In the rows, zero is written as 128.
Each path is a new rotation, seen through one point. The rows after it are directions, each followed by how far the rotation turns it, in degrees per step (0 if it stays put).
Each turn is a multiple of 5 degrees from 10 to 175, or 0.
Each row of a path follows its step; steps can be skipped.
Rotation 1:
step 0: [130 135 130 124 138 136 125 134 124 130 134 128 120 127 126 127 123 120
 119 128 127 130 123 131 132 128 119 130 139 127 122 128 123 122 125 132
 128 127 126 126 126 126 138 132 133 129 135 125 126 123 136]
step 1: [136 133 129 122 126 129 134 118 125 133 132 124 122 120 131 129 126 121
 127 128 132 131 120 127 130 127 126 125 132 129 134 137 137 125 132 124
 125 118 130 122 139 130 132 123 134 133 129 126 133 130 130]
step 2: [125 133 134 127 126 131 124 126 129 134 119 128 131 120 126 121 132 134
 126 125 118 127 116 136 132 135 127 123 137 132 129 136 125 123 133 127
 133 134 134 126 132 132 128 131 129 125 138 128 129 130 132]
step 3: [125 128 130 120 123 131 131 128 126 134 132 125 123 131 120 131 134 121
 119 131 121 135 121 125 125 132 120 129 124 134 130 134 121 118 126 128
 124 131 118 125 133 129 133 132 132 128 128 128 121 125 138]
step 4: [126 142 121 125 129 125 130 121 128 133 130 116 126 116 131 126 118 121
 120 126 129 124 124 130 131 130 131 125 126 125 130 130 129 124 123 126
 127 136 126 121 129 130 130 125 134 134 132 130 126 132 131]
step 5: [123 131 128 123 127 136 122 124 128 127 121 124 122 125 122 128 136 130
 118 129 131 124 117 137 121 129 128 125 134 129 128 134 126 127 131 128
 129 126 132 118 128 128 133 124 121 130 128 116 131 134 129]
step 6: [122 134 127 116 126 124 128 127 126 129 122 129 122 126 134 133 133 128
 126 124 128 132 124 122 131 130 115 129 125 126 132 136 124 125 132 131
 134 131 125 124 130 134 121 133 134 132 130 123 120 130 137]
step 7: [124 144 127 127 123 127 129 130 126 128 130 125 125 126 132 124 130 120
 127 130 127 119 131 127 133 134 130 125 127 127 131 135 120 121 127 122
 128 133 127 121 125 130 137 126 122 128 126 128 135 126 142]
step 8: [130 129 127 127 132 129 127 122 123 128 126 128 126 130 122 126 132 121
 121 118 132 130 123 135 136 127 128 135 122 129 127 129 130 117 130 131
 133 128 133 114 128 126 132 132 126 135 125 122 130 139 131]
step 9: [122 130 132 118 132 123 131 126 125 135 126 126 136 131 134 130 133 127
 131 127 132 124 120 131 129 135 128 132 124 126 130 144 127 130 124 124
 134 129 129 125 127 125 127 120 133 127 128 118 122 131 135]
step 10: [122 137 132 130 118 127 127 131 127 135 129 128 128 119 131 127 130 135
 129 122 130 135 132 129 122 130 130 137 121 126 125 132 122 121 133 127
 130 132 125 121 130 130 137 126 120 127 130 125 128 128 139]
[129 126 127 128 129 127 128 128 129 132 127 127 126 127 128 127 129 130
 129 127 129 127 129 129 125 126 127 128 127 126 128 131 127 129 131 128
 129 126 128 130 128 127 128 126 130 129 131 125 130 128 126]  90
[128 129 128 126 128 126 126 130 128 129 131 129 128 127 129 126 129 129
 127 131 126 128 131 127 127 128 125 129 127 129 126 128 126 127 129 126
 128 129 124 127 126 128 129 131 128 128 128 130 129 128 127]  100
Rotation 2:
step 0: [132 128 127 125 129 119 124 126 130 133 137 126 141 121 124 127 121 127
 133 132 120 132 132 131 129 131 133 125 125 133 128 120 138 130 129 128
 137 136 137 133 118 129 136 133 120 125 130 124 134 133 122]
step 1: [137 121 128 124 128 122 130 121 116 124 133 127 134 128 128 126 126 133
 125 131 128 126 136 131 123 119 131 120 121 141 132 128 130 126 127 142
 132 124 125 134 133 131 131 133 128 131 138 127 125 134 123]
step 2: [124 122 133 127 131 131 133 137 134 126 139 125 128 133 134 128 125 128
 131 128 128 129 135 124 114 118 125 127 118 124 136 117 131 131 130 132
 128 118 119 134 128 126 125 128 130 123 138 128 129 122 127]
step 3: [129 140 127 124 127 135 127 128 132 125 131 124 128 134 143 128 126 132
 132 131 128 131 137 131 117 122 135 137 121 126 126 135 138 136 128 128
 124 128 123 125 126 129 135 123 132 131 120 135 122 124 128]
step 4: [128 131 122 121 134 128 129 123 132 132 126 128 136 124 136 129 128 125
 141 137 132 127 126 127 126 127 123 121 122 125 130 127 133 142 120 119
 130 140 131 128 124 121 136 129 127 131 123 136 132 129 118]
step 5: [134 125 120 123 133 136 134 118 121 131 129 132 132 120 132 132 128 132
 135 120 128 123 124 126 130 123 129 115 122 142 124 130 134 130 133 130
 130 125 141 126 127 129 127 122 137 128 128 129 129 132 120]
step 6: [123 130 125 129 132 134 122 130 136 131 137 131 124 128 124 127 119 124
 130 123 115 128 129 123 123 120 132 118 121 136 132 119 126 119 128 126
 136 121 130 132 117 130 127 131 132 136 134 128 129 132 124]
step 7: [127 136 126 125 121 130 117 123 127 128 136 125 122 133 136 132 119 128
 132 135 124 130 143 132 123 124 131 127 118 136 125 128 129 122 125 135
 126 132 129 121 129 129 127 134 125 131 139 127 125 130 138]
step 8: [123 124 123 121 132 121 125 125 133 135 130 121 128 133 135 118 128 130
 133 129 131 125 135 121 124 125 119 127 120 122 124 125 133 131 125 132
 126 142 124 130 133 117 126 133 127 128 138 131 119 123 124]
step 9: [136 122 125 119 136 138 134 125 125 125 123 125 128 128 137 126 123 134
 135 119 129 123 133 126 116 128 136 128 129 125 119 125 125 134 135 129
 116 133 128 132 130 123 123 127 133 132 127 134 126 130 124]
step 10: [124 126 118 128 137 139 130 132 134 124 121 129 124 131 132 134 121 126
 134 128 126 131 121 130 119 137 128 124 118 125 131 126 124 125 128 126
 130 131 127 132 124 128 133 128 141 141 122 124 131 131 118]
[130 131 127 126 130 129 128 129 130 128 129 129 129 130 128 129 126 129
 129 126 131 126 128 130 128 129 128 126 127 126 129 127 129 125 128 130
 130 129 127 126 128 127 128 126 125 127 129 131 129 130 126]  0
Rotation 3:
step 0: [117 119 130 123 127 123 134 108 129 124 132 128 128 130 124 123 128 130
 131 128 123 124 131 128 129 133 135 134 119 135 129 124 128 127 137 121
 140 126 130 128 123 121 129 134 132 134 125 133 124 129 129]
step 1: [110 123 130 117 123 126 130 127 129 121 134 124 128 121 138 139 123 131
 128 130 134 124 127 142 122 134 128 134 121 129 128 123 133 134 131 131
 130 132 128 127 124 129 121 131 128 133 129 131 129 130 121]
step 2: [116 121 127 123 124 118 135 114 127 130 135 126 132 131 135 125 126 124
 123 133 135 127 125 123 122 126 128 132 115 128 125 137 127 130 130 127
 137 117 134 126 128 130 123 124 126 130 126 134 122 132 130]
step 3: [116 125 127 127 126 127 131 123 121 135 131 134 125 123 131 130 131 126
 126 121 131 123 128 136 127 127 135 143 119 129 132 124 135 135 138 124
 138 130 126 135 119 128 129 134 123 135 122 138 132 128 128]
step 4: [118 121 134 115 125 126 131 124 126 140 130 129 129 130 134 130 124 129
 126 133 136 125 134 132 125 129 123 129 116 121 130 129 124 143 132 131
 130 129 133 118 133 136 120 129 125 134 127 129 133 132 126]
step 5: [120 124 129 126 120 127 129 118 124 133 123 128 129 126 128 133 127 119
 125 123 135 127 132 125 127 126 137 130 119 131 130 139 127 131 139 122
 141 122 128 128 125 130 123 128 116 125 125 129 128 117 126]
step 6: [123 132 131 123 118 134 125 125 126 131 127 137 126 131 133 129 126 123
 126 130 141 126 128 135 126 125 128 136 128 122 130 121 125 146 140 131
 132 122 122 129 123 127 123 135 130 131 127 130 138 127 131]
step 7: [127 126 117 117 125 131 130 126 130 138 123 123 126 127 129 128 124 125
 118 129 135 130 125 126 126 128 131 130 120 122 123 129 122 136 131 125
 140 117 135 118 134 133 126 131 123 124 125 127 136 121 121]
step 8: [126 140 128 130 127 134 127 118 122 132 119 127 126 132 125 132 124 122
 129 121 130 123 131 132 128 126 137 127 121 135 124 124 119 139 142 129
 140 123 130 126 124 123 128 131 130 133 126 129 132 121 132]
step 9: [127 137 125 114 119 136 128 124 131 124 125 129 126 127 128 134 124 127
 120 139 130 131 133 128 127 131 128 134 124 130 129 119 130 138 137 129
 132 124 132 124 133 131 128 130 134 128 131 123 141 123 118]
step 10: [128 137 120 132 118 129 124 124 126 125 127 115 128 130 132 131 117 124
 123 123 130 135 130 132 128 122 135 129 116 130 121 128 125 130 128 125
 139 114 138 121 126 125 125 123 127 128 130 126 133 126 129]
[127 129 128 129 128 127 129 130 124 129 131 127 126 129 130 128 129 127
 129 129 126 127 131 128 127 126 128 131 124 128 128 131 131 129 126 128
 126 129 128 129 128 128 129 125 128 129 129 127 128 129 128]  40
[128 125 124 130 130 127 127 130 127 127 127 128 129 125 129 130 126 126
 130 127 127 128 130 130 131 127 130 128 128 130 128 127 127 128 128 128
 129 127 127 130 127 128 128 128 126 127 129 128 130 130 127]  155
